In the data rows, 128 means zero.
In each game, the first row plays the second. By how much does the first row win? 20 means about a draw, 40 a big win and 0 a big loss. Wins can go round in a circle. Each row has two weighted sums of its numbers, A and B, taken from their middle values. A row wins by its A times the other's B, less its B times the other's A.
[138 117 133 138 122 141 115 144 126 130 142 114 142 128 120 116 132 113
 131 133 130]
[149 124 114 147 123 149 132 141 137 122 142 112 166 125 108 121 131 122
 131 139 134] 22
[193 127 153 150 165 145 138 137 114 162 130 106 112 166 142  97 134  93
 120 171 103]
[135 115 128 107 158 105 123 125 108 126 124 143 118 115 143 140 151 123
 145 111 119] 19
[119 131 121 109 120 114 127 137 127 112 125 121 124 119 120 137 126 133
 118 136 118]
[ 35 135 255 121 155 117  81 185  66 144 118 191 128 145 169  48 182  89
 102  34  78] 24
[145 127 118 148 117 151 131 140 141 126 146 113 151 126 112 120 125 122
 131 146 129]
[170 113 121 171 137 138 120 114 128 156 145 149 151 123 145 115 130 117
 172 117 153] 14
[142 124 128 148 121 144 132 136 143 124 141 114 145 128 107 115 130 120
 122 136 139]
[107 149  88  33  97 145 137  56 138 105 157 111 113  85 162 150 126 207
  18 177  99] 30
[108 128 145  81 162  82 119 129 105 122 110 152  90 123 148 149 147 132
 130 106  98]
[103 150  95  49 101 123 131  71 136 102 146 109 108  91 150 142 122 195
  26 173 101] 21
[137 121 114 133 120 145 126 130 132 130 141 113 132 121 122 127 131 119
 138 140 135]
[193 131 168 179 133 124  97 176 145 158 152 100 161 164 127  60  92 108
 138 152 151] 4
[134 114 114 136 138 116 129 121 125 119 131 125 141 108 128 131 149 125
 136 119 139]
[129 122 142 140 128 143 126 130 130 113 138 102 157 133 115 109 140 132
 111 139 136] 15
[106 126 143  81 161  80 119 132 103 119 107 152  94 121 148 149 145 131
 125 101 101]
[155 135 119 145 122 146 129 132 132 144 143 117 148 124 129 120 135 122
 127 154 123] 23
[134 129 136 146 125 143 131 130 140 120 139 109 142 131 113 111 135 124
 118 141 137]
[112 121 124  98 132 109 118 131 113 115 123 119 109 120 133 141 134 127
 133 127 118] 19
[113 132 138  91 158  91 127 131 112 119 113 145 101 124 142 144 140 129
 122 112 104]
[108 131 145  83 163  85 118 132 103 124 110 149  94 123 150 149 146 131
 130 109  98] 20
[ 64 171 173 166 183  71 255   2 143 140   0 181   0 255  74 255  59 175
 140 113 115]
[146 130 113 147 113 156 130 139 140 130 145 111 158 124 115 124 124 127
 134 150 131] 27
[128  95  95 158 140 119 129  95 121 118 110 109 143 119 105 137 153 143
 154 100 177]
[151 129 121 140 124 141 130 143 131 138 143 119 151 121 123 128 131 119
 130 146 122] 26
[157 135 109 146 117 155 141 123 134 133 147 114 147 119 126 121 131 123
 126 161 122]
[152 136 120 143 124 152 136 139 133 141 139 124 144 124 125 125 130 121
 129 148 119] 18
[129 143  94  83 103 128 131  88 129 104 150  99 127 100 139 128 126 169
  51 183 113]
[133 118 132 139 135 137 135 127 131 102 131 105 150 133 103 109 141 130
 117 132 140] 14
[134 122 103 120 120 141 130 121 132 125 139 115 133 112 127 139 134 132
 137 140 133]
[106 146  85  37  99 144 141  55 138 103 158 116 111  83 162 151 127 208
  19 175 102] 23
[ 40 127 246 122 164 108 122 171  79 146  70 177 104 185 143 100 158 119
 113  34  96]
[147 123 115 150 123 145 133 138 139 125 142 115 157 121 112 122 130 124
 128 139 138] 15
[152 132 118 146 124 149 133 134 133 139 141 116 156 123 124 123 130 119
 126 149 126]
[142 120 123 152 126 149 131 141 142 128 138 111 161 126 108 118 134 120
 130 133 137] 21
[148  99 121 116 166 104 112 109  95 146 131 147 119 104 165 138 166 115
 176  99 142]
[121 131 137  99 156  99 121 133 111 131 118 142 110 123 146 140 145 127
 129 118 109] 20
[118 131 119 110 126 118 131 134 126 106 126 122 126 123 119 136 125 135
 118 133 116]
[ 77 179 161 122 110  85 153 143 146  96  84 145 113 170  96 155  77 161
  94 135  93] 14
[143  95 141 126 121 123  64 115  79 129 149 146  95 123 166  75 141  53
 150 121 128]
[ 28 132 251 119 168  96 118 175  72 132  76 187 101 171 151  87 161 104
 111  29  86] 15
[144 136 120 143 125 140 131 136 135 137 141 123 143 122 125 125 133 124
 127 146 123]
[149 129 116 145 128 145 134 134 134 130 137 120 154 121 122 124 129 123
 124 142 128] 18
[107 132 145  83 163  81 125 129 107 120 107 152  85 121 147 151 140 128
 128 105  99]
[119 116 145 151 136 143 135 139 137 141 116 121 142 152 107 124 134 132
 128 107 137] 21
[133 124 116 124 125 137 124 131 130 122 136 115 129 121 123 128 131 121
 136 135 132]
[140 131 101 124 109 148 136 118 137 130 145 112 134 109 130 139 131 130
 134 150 134] 23
[140 106 111 137 145 116 120 110 120 133 132 137 138 104 138 129 161 122
 153 108 148]
[106 150  97  63 108 125 135  86 136 101 142 112 113  97 144 149 120 178
  59 167 100] 20
[126 136 128 142 122 133 133 139 140 123 124 121 148 138 104 127 123 133
 123 131 126]
[ 97 143 133  96 134  78 125 130 119  95 107 127 116 124 124 142 129 146
 110 125 112] 20
[145 110  69 205 126 113 145  28 138 137  93 162 124 133 117 151 126 136
 178 106 193]
[ 65 173 172 149 157  92 240  71 148 118   0 186  32 255  79 220  64 174
 123 107 101] 35
[136 139 129 140 111 134 141 141 148 100 136 111 149 140 102 117 107 124
 110 153 123]
[133 125 144 133 123 137 130 134 128 107 138 103 156 137 112 109 138 127
 109 146 135] 20
[106 132 145  84 162  85 120 130 108 122 108 154  86 120 150 148 144 132
 126 104 100]
[147 133 124 141 129 143 132 140 131 143 140 124 145 124 130 126 131 119
 126 145 118] 21
[113  87  69 103  77 198 140 109 164 171 153 120 114  96 157 189  92 174
 220  91 211]
[116 136 120 112 124 113 126 128 129 116 127 118 116 118 126 137 131 133
 118 139 126] 18
[ 89  88  62  89  47 229 137 123 191 194 169 120 126  91 168 207  71 214
 255  65 240]
[118 118 142  81 173  80 115 123  96 132 115 156  85 116 162 150 157 124
 145 101 108] 18
[107 127 143  82 165  83 118 131 102 119 107 149  98 122 148 149 144 132
 126 104  98]
[147 127 117 150  96 157 126 134 148 118 142 114 137 142 112 110  91 110
 131 151 146] 23
[147 128 118 140 127 140 131 142 130 131 140 122 154 122 122 127 133 124
 129 142 126]
[147 133 118 141 127 141 136 136 141 125 139 121 146 122 117 124 129 123
 126 142 127] 24
[ 70 125 209 132 163 127 129 159 106 146  88 155 111 177 127 101 147 119
 114  61 107]
[140 126 110 145 112 152 132 130 146 128 142 113 136 119 116 124 122 120
 133 143 141] 10
[154 123 118 148 135 140 128 130 131 135 145 128 150 118 123 122 140 120
 140 135 132]
[146 130 123 133 139 133 133 138 128 129 136 132 138 126 124 127 132 127
 129 137 114] 16
[110 132 143  89 155  91 117 131 107 127 112 145 101 126 144 146 142 131
 126 113 102]
[115 116 143  80 169  81 117 125  97 129 109 152  93 118 155 151 155 125
 141 100 101] 18
[144 125 115 150 123 144 130 136 139 133 141 114 154 118 114 121 131 122
 128 140 134]
[138 115 112 138 132 125 128 129 128 113 132 113 154 115 113 128 143 127
 138 126 143] 19
[139 131 116 138 130 132 139 135 138 122 132 128 136 120 117 127 128 122
 119 137 123]
[148 114  63 218 118 107 141   2 135 143  87 184 108 138 126 153 115 136
 189 109 197] 19
[128 129 124 119 124 124 131 146 128 110 128 122 133 125 112 133 123 126
 124 133 122]
[140 129 114 136 117 148 132 136 136 128 142 112 146 119 118 129 127 123
 133 144 128] 21
[137 134 120 136 127 133 133 140 136 126 135 126 143 121 121 127 127 127
 121 137 126]
[107 152  95  52 100 121 129  80 136  98 149 109 109  95 146 141 121 191
  30 175 100] 19
[119 144 120 112 122 109 135 133 137  98 127 119 124 122 114 134 116 139
 106 144 115]
[135 141 112 129 120 123 130 129 135 112 139 114 142 118 118 126 125 135
 108 157 126] 19
[141 123  96 127 104 160 134 120 140 134 147 112 138 109 127 144 127 133
 148 145 142]
[142 116 120 131 146 124 124 124 119 131 132 132 140 110 137 130 150 121
 147 116 136] 21
[140 139 125 136 122 132 127 138 137 134 140 121 138 124 121 128 130 125
 127 146 124]
[152 130 120 145 135 147 136 135 133 134 138 126 150 123 126 122 133 120
 126 141 123] 16
[123 145  98  91 113 114 136 104 136  88 137 110 123 104 123 132 116 159
  67 165 112]
[148 133 119 147 117 144 135 136 144 131 144 117 142 122 112 122 130 119
 128 142 141] 18
[112 145  90  65 102 145 142  71 140 113 151 120 114  89 155 154 135 181
  68 166 110]
[136 132 127 151 127 144 136 140 144 129 132 119 149 133 111 123 127 126
 132 133 133] 17
[107 127 142  84 165  76 123 128 107 117 107 151  91 119 148 148 143 131
 124 104 102]
[120 128 136  99 152  96 125 130 116 127 117 146 105 120 140 142 142 127
 122 114 113] 18
[192 129 168 183 135 125 102 174 145 159 154 100 160 163 129  63  94 106
 139 151 148]
[155 135 114 149 116 149 130 131 137 139 150 108 155 117 128 122 134 122
 130 160 131] 30
[107 132 147  82 160  81 118 131 105 126 110 151  88 123 149 149 144 133
 128 108  97]
[140 122  90 132 105 165 139 120 142 131 147 111 148 108 126 142 126 135
 142 145 147] 19
[145 117 126 148 126 148 131 143 139 124 140 113 159 132 105 116 134 121
 127 132 139]
[146 123 122 144 114 156 126 145 137 126 142 110 156 128 112 120 124 117
 133 141 135] 20
[111 125 143  82 161  83 119 133 106 119 108 148 100 122 146 149 144 130
 126 105 101]
[141 131 110 124 117 139 131 135 130 119 142 116 145 115 121 135 128 132
 127 151 124] 26
[133 122 128 133 125 138 119 147 127 126 136 113 150 128 120 121 134 120
 130 132 130]
[143 134  93 128 117 148 137 103 135 116 146 107 154 105 132 126 137 144
 102 166 128] 24
[117 116 139 111 131 112 101 141 110 122 127 121 111 123 133 116 145 102
 133 116 128]
[114 136 135 118 125 116 124 146 128 120 123 122 122 130 118 129 125 126
 123 130 115] 17
[153 135 123 145 122 138 129 139 132 145 148 122 139 119 127 128 132 120
 133 151 127]
[122 121 119 108 128 121 125 136 121 107 127 118 132 120 124 139 130 131
 126 129 125] 22
[120 127 118 110 131 118 134 132 130 103 123 122 120 118 118 137 127 127
 122 129 123]
[138 136 134 144 103 145 135 142 146 111 138 112 154 144 100 113 101 118
  99 157 124] 27
[142 122 117 135 120 142 128 141 134 120 138 113 150 123 112 125 129 120
 130 135 136]
[109 119 142  84 171  86 117 126 101 124 109 152  98 119 153 149 150 130
 132 100 100] 19
[101 150 150 137 126 113 142 140 140 123 102 137 123 154 105 140 111 144
 118 123 116]
[131 125 127 145 126 131 136 142 141 118 124 122 149 129 105 126 124 128
 122 124 131] 17
[126 102 140  78 180  80 109 114  88 141 114 160  84 111 171 150 170 117
 156  89 115]
[126 150 115 141 103 141 135 141 151 130 135 124 139 127 111 130 107 138
 118 143 125] 19
[151 119  68 227 110 113 144   0 139 146  89 192 122 148 129 151  97 134
 189 111 192]
[145 133 122 146 114 152 128 141 143 128 146 114 141 130 111 114 122 117
 129 148 134] 33
[149 126 115 146 115 155 129 145 140 128 146 110 159 125 108 120 126 120
 130 145 132]
[ 25 139 255 117 166  93 121 175  70 139  70 187  90 178 154  95 162 107
 117  32  84] 14
[ 88 172 151 118 116  86 152 146 146  95  93 141 110 155  99 146  85 153
  94 135  97]
[157 132 110 145 118 152 134 141 133 128 148 113 162 117 119 124 129 123
 133 154 127] 35
[136 141  91 102 109 145 146  96 133 110 146 114 132 100 137 139 131 154
  97 165 120]
[146 128 120 145 119 147 130 141 140 129 145 114 152 125 111 122 131 121
 132 141 131] 23
[147 121 117 147 122 149 134 143 136 126 142 117 162 120 110 125 128 123
 130 135 132]
[ 42 133 248 125 163 111 117 168  86 155  79 175  99 177 149  91 161 109
 112  41 100] 9
[148 129 115 149 124 146 131 136 138 127 144 111 156 122 115 120 133 122
 133 144 134]
[146 131 123 144 129 138 132 133 133 139 140 121 143 120 130 125 135 120
 126 145 125] 22
[141 126 122 135 117 140 127 142 133 126 142 109 150 124 114 129 129 123
 129 143 131]
[132 144  89  87 104 141 139  83 132 113 154 105 129  94 146 139 131 166
  69 179 120] 20
[146 127 114 151 124 145 133 136 139 129 141 111 159 121 113 121 130 122
 131 141 136]
[142 120 150 140 124 152 110 152 127 130 149 126 145 135 122  89 135  97
 117 131 120] 20
[163 136 114 152 127 147 134 131 136 130 149 112 150 119 124 110 132 116
 119 163 127]
[140 128 121 146 126 139 132 141 140 120 137 117 153 125 111 122 129 127
 127 134 136] 21
[137 135 123 156 117 136 131 129 147 140 134 123 145 129 110 128 127 130
 133 136 141]
[124 130 120 117 121 124 123 134 125 126 132 116 125 118 127 135 133 125
 129 136 128] 19
[124 134 136 143 126 131 137 143 141 129 121 128 136 143 103 130 123 132
 128 126 126]
[ 69 175 167 143 142  96 217  93 151 112  15 171  66 232  83 199  69 167
 117 111  97] 22
[136 116 142 140 127 142 111 150 125 129 144 120 147 132 119 104 136 106
 126 127 126]
[160 130 128 144 133 148 124 137 127 148 141 122 151 130 133 117 141 118
 128 148 120] 23
[119 144  96  83 106 122 130  89 133  96 142 100 131  98 136 130 119 171
  45 168 115]
[134 120 124 152 129 141 137 138 140 128 124 121 156 136 101 127 129 130
 130 122 138] 19
[128 100 143  80 184  78 105 109  84 146 114 160  80 108 180 151 173 116
 170  85 118]
[122 147 105 150  84 150 138 145 164 119 135 112 145 132  97 129  83 143
 126 146 140] 19
[108 122 142  84 163  82 121 130 102 117 106 148 102 120 149 151 146 133
 125 103 102]
[126 123 119 125 126 133 125 135 127 121 132 114 136 119 124 131 131 124
 129 133 128] 20
[120 138 124 114 121 117 127 133 133 118 131 119 116 119 123 136 128 129
 123 140 121]
[101 127 178 131 144 125 121 160 121 132 114 140 120 152 119 105 138 111
 121  92 116] 27
[113 119 140  87 168  89 116 124  98 128 112 148 105 118 154 147 155 128
 138 100 107]
[193 129 155 151 169 139 132 133 113 170 127  98 109 167 146  94 136  92
 118 175 110] 26
[162 132 123 145 137 149 138 136 129 147 137 124 142 127 132 120 131 113
 123 150 119]
[133  91  93 111 102 160 114 110 131 149 142 125  90 122 153 150 107 127
 203 111 179] 26
[120 136 130 116 128 114 122 140 125 114 126 121 121 128 120 130 128 128
 126 132 124]
[111 127 143  84 162  82 123 129 106 119 109 150  93 123 144 150 142 132
 128 107  98] 21
[ 74 180 109 148  54 130 135 171 191 105 114 119 144 148  66 126  28 175
  95 127 144]
[109 130 148  80 160  87 113 133 102 129 110 152  93 125 151 148 148 130
 132 107  97] 24
[147 128 117 146 113 149 129 141 141 125 144 110 152 128 108 119 122 120
 131 147 134]
[102 147 143 135 132 112 151 141 143 112  98 137 127 152 100 138 106 140
 114 118 115] 18
[152 120  71 226 109 113 145   2 143 144  91 194 119 149 127 148  93 137
 185 113 189]
[130 134 128 145 123 133 134 140 140 127 130 120 145 130 110 127 125 129
 125 133 131] 15
[133  89 135  85 191  83 104  99  79 154 119 166  81 104 189 147 182 115
 180  79 128]
[145 131 115 146 111 148 133 142 144 125 143 111 150 124 111 123 120 122
 127 149 134] 19
[ 87  62 148  77 162  18   0  91   0  95 129 186  33  72 225  41 212   1
 176  55 123]
[120 131 118 112 120 111 129 131 132 105 125 117 122 119 120 136 128 133
 117 136 122] 31
[117 135 120 106 120 118 129 131 129 112 128 116 122 117 121 142 126 130
 115 137 121]
[127 127 133 114 144 113 127 131 121 125 125 134 123 125 132 138 138 127
 126 127 111] 22
[133 135 116 119 120 131 133 134 133 116 135 118 131 119 117 135 127 127
 124 143 126]
[135 122 144 134 121 143 132 133 131 109 139 104 154 136 109 112 135 128
 109 145 131] 22
[142 129 129 146 114 150 129 147 139 130 148 110 153 134 109 116 124 115
 126 150 122]
[142 124 117 145 127 137 134 142 140 120 133 120 155 124 106 121 127 125
 123 132 135] 20
[148 126 120 147 118 144 129 140 137 130 144 111 153 122 112 124 129 122
 134 142 134]
[139 132 122 143 128 140 138 146 140 116 131 124 151 133 101 125 122 128
 127 132 128] 19
[146 130 119 147 116 152 131 141 139 129 147 108 154 127 114 121 125 119
 132 149 134]
[149 137 122 142 130 143 133 136 131 142 140 124 142 124 127 126 131 120
 127 146 121] 19
[165 124 131 144 140 149 132 139 123 146 140 125 146 133 132 120 134 115
 127 149 112]
[150 131 114 146 120 151 134 139 138 126 145 116 156 123 117 122 128 124
 132 147 126] 32
[107 128 146  85 158  81 117 131 102 127 112 147  96 122 150 152 143 134
 129 108  97]
[142 121 126 146 120 146 122 145 135 130 141 113 161 131 110 118 136 128
 130 133 135] 23
[112 140  88  60 104 143 146  74 134 110 149 119 117  86 157 161 129 183
  69 165 106]
[117 153 110 157  70 150 134 146 176 117 132 112 138 145  91 122  58 145
 122 148 152] 27
[148 125 118 150 123 148 134 141 139 128 143 114 160 120 112 124 127 120
 134 138 134]
[132 143 120 141 107 135 137 146 149 113 132 113 149 131 101 125 107 128
 115 147 128] 20
[132 119 143 133 127 142 134 134 129 101 134 105 162 135 108 110 137 126
 103 137 138]
[127 123 143 136 127 141 127 129 130 108 135 102 159 134 114 107 140 130
 104 142 134] 19
[122 125 137  97 151  98 120 135 109 123 118 146 112 120 138 144 144 129
 130 110 110]
[110 126 143  81 164  85 117 133 103 122 108 150 101 122 148 148 147 132
 127 105 104] 22
[133 139 130 121 135 119 132 137 128 131 129 135 122 129 125 132 130 125
 124 134 109]
[192 129 166 182 141 125 100 170 142 155 154 100 161 163 130  63  96 112
 139 151 149] 14
[124 124 137 103 160  95 129 130 116 123 117 147 105 119 143 142 141 123
 127 112 109]
[145 122 123 144 121 152 124 148 134 124 145 109 160 127 116 117 129 115
 131 138 135] 25
[ 98 161 106 165  41 151 133 157 197 109 127 110 146 159  76 120  20 162
 118 139 169]
[146 109 140 137 118 136  84 122 108 132 152 138 109 129 147  78 135  66
 133 136 130] 20
[115 111 143 109 140 109  98 146 101 118 126 126 112 120 137 115 144  99
 137 109 124]
[116 161 123 143  84 131 139 149 164 103 125 111 143 151  88 121  70 141
  98 156 126] 21
[151 122 116 147 124 145 127 141 132 133 143 116 166 118 118 125 137 121
 137 136 136]
[141 119 130 144 126 143 129 136 135 119 137 102 159 131 107 113 136 124
 119 133 149] 19
[131 127 144 134 124 140 131 128 132 108 139 106 148 136 110 108 138 130
 107 145 133]
[ 76  98  58  77  27 254 148 128 206 211 183 126 130  74 179 225  63 240
 255  53 249] 11
[ 25 142 252 116 170  95 126 173  74 134  68 188  87 176 151  92 158 105
 112  29  89]
[153 131 116 142 128 148 137 141 135 127 139 123 154 124 116 124 130 120
 130 141 122] 28
[130 117 141 141 125 143 130 127 132 109 136 105 157 135 110 110 141 131
 108 138 134]
[105 129 144  84 162  81 120 127 105 123 109 152  90 121 148 150 143 131
 125 104 101] 22
[ 57 191 105 156  20 131 128 188 217 104 117 116 144 156  50 123   0 194
 101 120 161]
[147 130 114 150 125 141 135 131 142 124 142 117 146 117 114 122 131 125
 129 140 140] 29
[111 126 143  82 166  82 121 128 102 121 109 152  91 121 147 150 147 132
 133 103  99]
[141  80 141  79 196  80  90  90  71 168 120 172  71 103 206 148 190 109
 204  66 136] 20
[192 131 162 185 145 127 107 168 146 154 150 105 155 158 127  61  96 105
 137 147 150]
[151 121 128 145 110 147 123 139 139 121 147 115 141 135 115 108 113 103
 125 149 139] 11
[107 129 144  83 164  84 124 130 107 114 106 152  94 125 145 147 141 132
 129 102  94]
[106 125 142  85 163  84 116 129 104 123 107 145 103 120 150 148 146 131
 124 105 102] 17
[142 131 126 133 129 133 130 138 130 135 135 126 139 122 126 129 132 122
 127 136 119]
[138 106  96 169 133 119 143  93 138 126 107 124 129 130 101 140 141 141
 156 108 175] 12
[183 127 148 150 162 140 134 130 116 160 128 110 117 159 144  98 139 102
 116 163 109]
[192 124 154 151 166 138 132 133 113 171 128 108 109 160 145  99 139  95
 115 165 116] 23
[118 135 140  98 149  96 122 134 115 130 115 143 105 124 139 142 138 129
 124 116 107]
[ 23 142 255 117 168  93 117 172  72 142  70 189  85 178 155  90 161 112
 113  33  85] 21
[ 75  95  56  89  29 249 145 127 210 204 179 127 133  75 168 215  61 237
 255  50 251]
[140 130 119 158 123 144 134 132 144 134 134 122 160 132 107 126 127 133
 133 134 137] 26
[180 124 144 153 158 138 125 138 124 160 145 122 136 137 149 103 139 105
 138 147 128]
[155 132 116 149 132 145 137 131 135 134 142 122 148 122 129 119 133 121
 126 149 124] 21
[147 121 120 141 136 134 125 132 126 138 140 126 149 115 130 126 144 120
 137 132 132]
[152  90 130 114 172 105 100 105  91 162 132 155 115 107 178 136 174 113
 185  92 142] 21
[136 126 133 115 146 117 126 134 117 131 128 136 126 122 137 136 142 122
 138 122 113]
[148 132 119 143 129 142 129 134 134 137 139 122 146 121 124 124 137 121
 128 145 125] 23
[129 135 126 120 131 113 129 134 128 122 126 127 127 124 125 132 132 130
 121 133 117]
[197 125 161 155 173 137 132 134 110 171 127  95 104 172 150  93 138  94
 118 177 109] 19
[179 118 144 146 154 140 129 137 123 151 139 126 132 139 140 109 138 105
 132 144 120]
[144 125 106 137 111 150 131 130 137 132 145 109 139 116 121 132 122 122
 142 145 145] 22
[143 126 116 152 123 149 128 133 143 129 141 110 162 121 114 119 135 123
 125 140 140]
[ 29 141 255 118 159 101 102 177  72 144  90 190  97 164 160  75 170 101
 110  32  87] 28
[136  89 134  84 192  79 100  96  77 151 119 172  71  99 191 148 182 111
 191  73 134]
[ 51 192 105 157  17 126 127 189 219 106 116 114 144 151  50 125   0 197
  96 117 168] 21
[145 124 105 136 112 146 132 133 135 126 143 109 148 114 121 132 125 124
 135 142 144]
[159 112 138 122 157 129 115 132 109 155 136 140 131 122 153 129 154 110
 156 119 124] 21
[141 127 121 136 122 142 127 139 138 123 140 114 140 125 113 122 130 118
 134 140 131]
[145 123 120 146 123 144 137 144 141 115 141 114 156 125 106 120 124 120
 125 141 133] 23
[112 139  81  41  97 158 151  58 133 114 162 124 118  76 169 168 132 199
  52 170 103]
[124 153 113 144 101 151 134 136 149 154 136 129 132 118 125 133 111 137
 119 140 124] 17
[141 129 143 140 116 142 129 143 135 118 146 104 151 134 114 112 125 116
 113 152 128]
[140  72 133  88 206  78  99  91  69 158 118 176  78 100 202 148 191 110
 196  67 137] 18
[149 127 119 145 117 144 127 141 135 134 145 109 157 123 114 125 132 120
 133 147 139]
[141  81 139  87 197  84  88  91  71 171 123 170  76 101 208 147 190 108
 205  71 137] 20
[120 144  90  73 102 141 137  76 132 111 151 111 123  91 152 143 131 181
  59 175 111]
[171 135 134 147 138 147 129 134 122 156 141 112 139 137 141 110 136 108
 124 163 117] 22
[149 125 116 145 115 148 132 143 138 123 146 108 157 126 111 122 124 119
 132 146 134]
[112 126 144  81 164  80 117 129 104 126 110 150  92 121 151 149 149 125
 132 106 103] 19
[140 116 101 119 118 145 132 127 129 119 138 113 138 110 126 143 130 128
 138 139 140]
[105 130 143  80 164  79 118 127 106 119 107 152  90 123 146 146 146 135
 122 105 102] 21
[135 124 115 130 118 144 122 133 131 128 141 109 142 122 125 129 133 125
 138 142 128]
[128 134 119 115 122 122 130 136 128 114 132 119 126 120 119 136 126 133
 124 140 121] 22
[121  74 146 115 139  74   5  84  25 120 149 175  64  95 211  38 184   7
 159  95 126]
[133 114 142 133 128 135 105 144 120 126 140 127 125 124 130  99 138  94
 128 122 129] 24
[127 125 144 134 125 139 133 127 132 107 137 106 147 136 111 108 137 130
 105 144 131]
[133 124 143 136 123 145 125 134 129 110 139 101 162 139 112 108 139 129
 113 145 128] 14
[142 129 116 154  96 157 123 126 150 125 141 111 137 143 113 108  96 113
 128 153 147]
[148 127 115 151 125 147 131 135 144 125 143 114 157 123 110 117 134 124
 131 142 133] 27
[128 135 125 132 127 127 130 139 135 114 129 122 140 123 115 128 125 131
 123 137 120]
[170 128 118 153 134 153 137 129 125 141 144 108 156 129 133 111 136 114
 118 163 118] 14
[135 118 137 146 126 144 128 135 134 118 139 106 161 131 112 110 137 128
 113 138 136]
[103 146  89  35  98 146 141  57 137 106 158 117 110  82 166 154 125 207
  22 173  94] 26
[120 122 137  98 156  93 121 132 109 128 118 143 109 119 146 144 145 126
 128 113 109]
[141  86 134  95 189  91  97  89  84 160 122 168  83 103 193 142 184 112
 193  74 137] 13
[ 98 161 110 144  74 143 137 157 170 130 127 126 142 127  92 137  69 154
 111 126 133]
[134 123 138 140 132 136 135 125 136 101 136 104 150 133 109 107 138 128
 107 142 141] 13
[149 132 115 146 118 147 132 134 140 132 145 116 150 122 116 122 130 123
 128 148 128]
[136 112 143 130 123 136 100 149 115 129 144 122 135 128 128 101 139  95
 130 125 126] 22
[150 128 119 146 119 149 123 145 135 136 146 112 160 120 116 123 134 121
 135 145 135]
[101 145  86  38  99 143 141  50 139 105 156 120 104  82 162 150 129 209
  17 174  95] 19
[142 128 121 139 121 145 127 142 135 129 144 116 146 127 115 121 130 118
 131 140 131]
[108 151 105 168  51 154 131 139 189 123 131 109 134 157  89 118  35 151
 133 145 168] 14
[137 128 125 144 122 143 129 143 139 128 137 116 154 127 112 123 130 123
 128 135 131]
[152 132 112 149 123 150 137 136 140 128 143 116 153 119 116 122 128 120
 131 147 130] 20
[109 125 142  84 159  84 120 133 103 119 109 145 105 123 145 151 142 131
 127 105 100]
[147 124 117 143 134 138 132 138 130 130 139 122 155 117 124 126 138 118
 135 136 128] 23
[ 91 102  50  29  70 255 185  56 163 183 191 161 148  33 221 250 144 237
 178 103 164]
[150 124 117 148 121 147 137 143 140 126 143 115 155 121 111 124 126 120
 132 140 134] 8
[ 54 190 106 156  20 124 130 185 218 106 119 115 138 149  53 126   0 194
  98 118 163]
[ 77 177 101 149  54 141 132 163 191 124 129 124 140 129  83 131  48 176
 112 121 148] 25
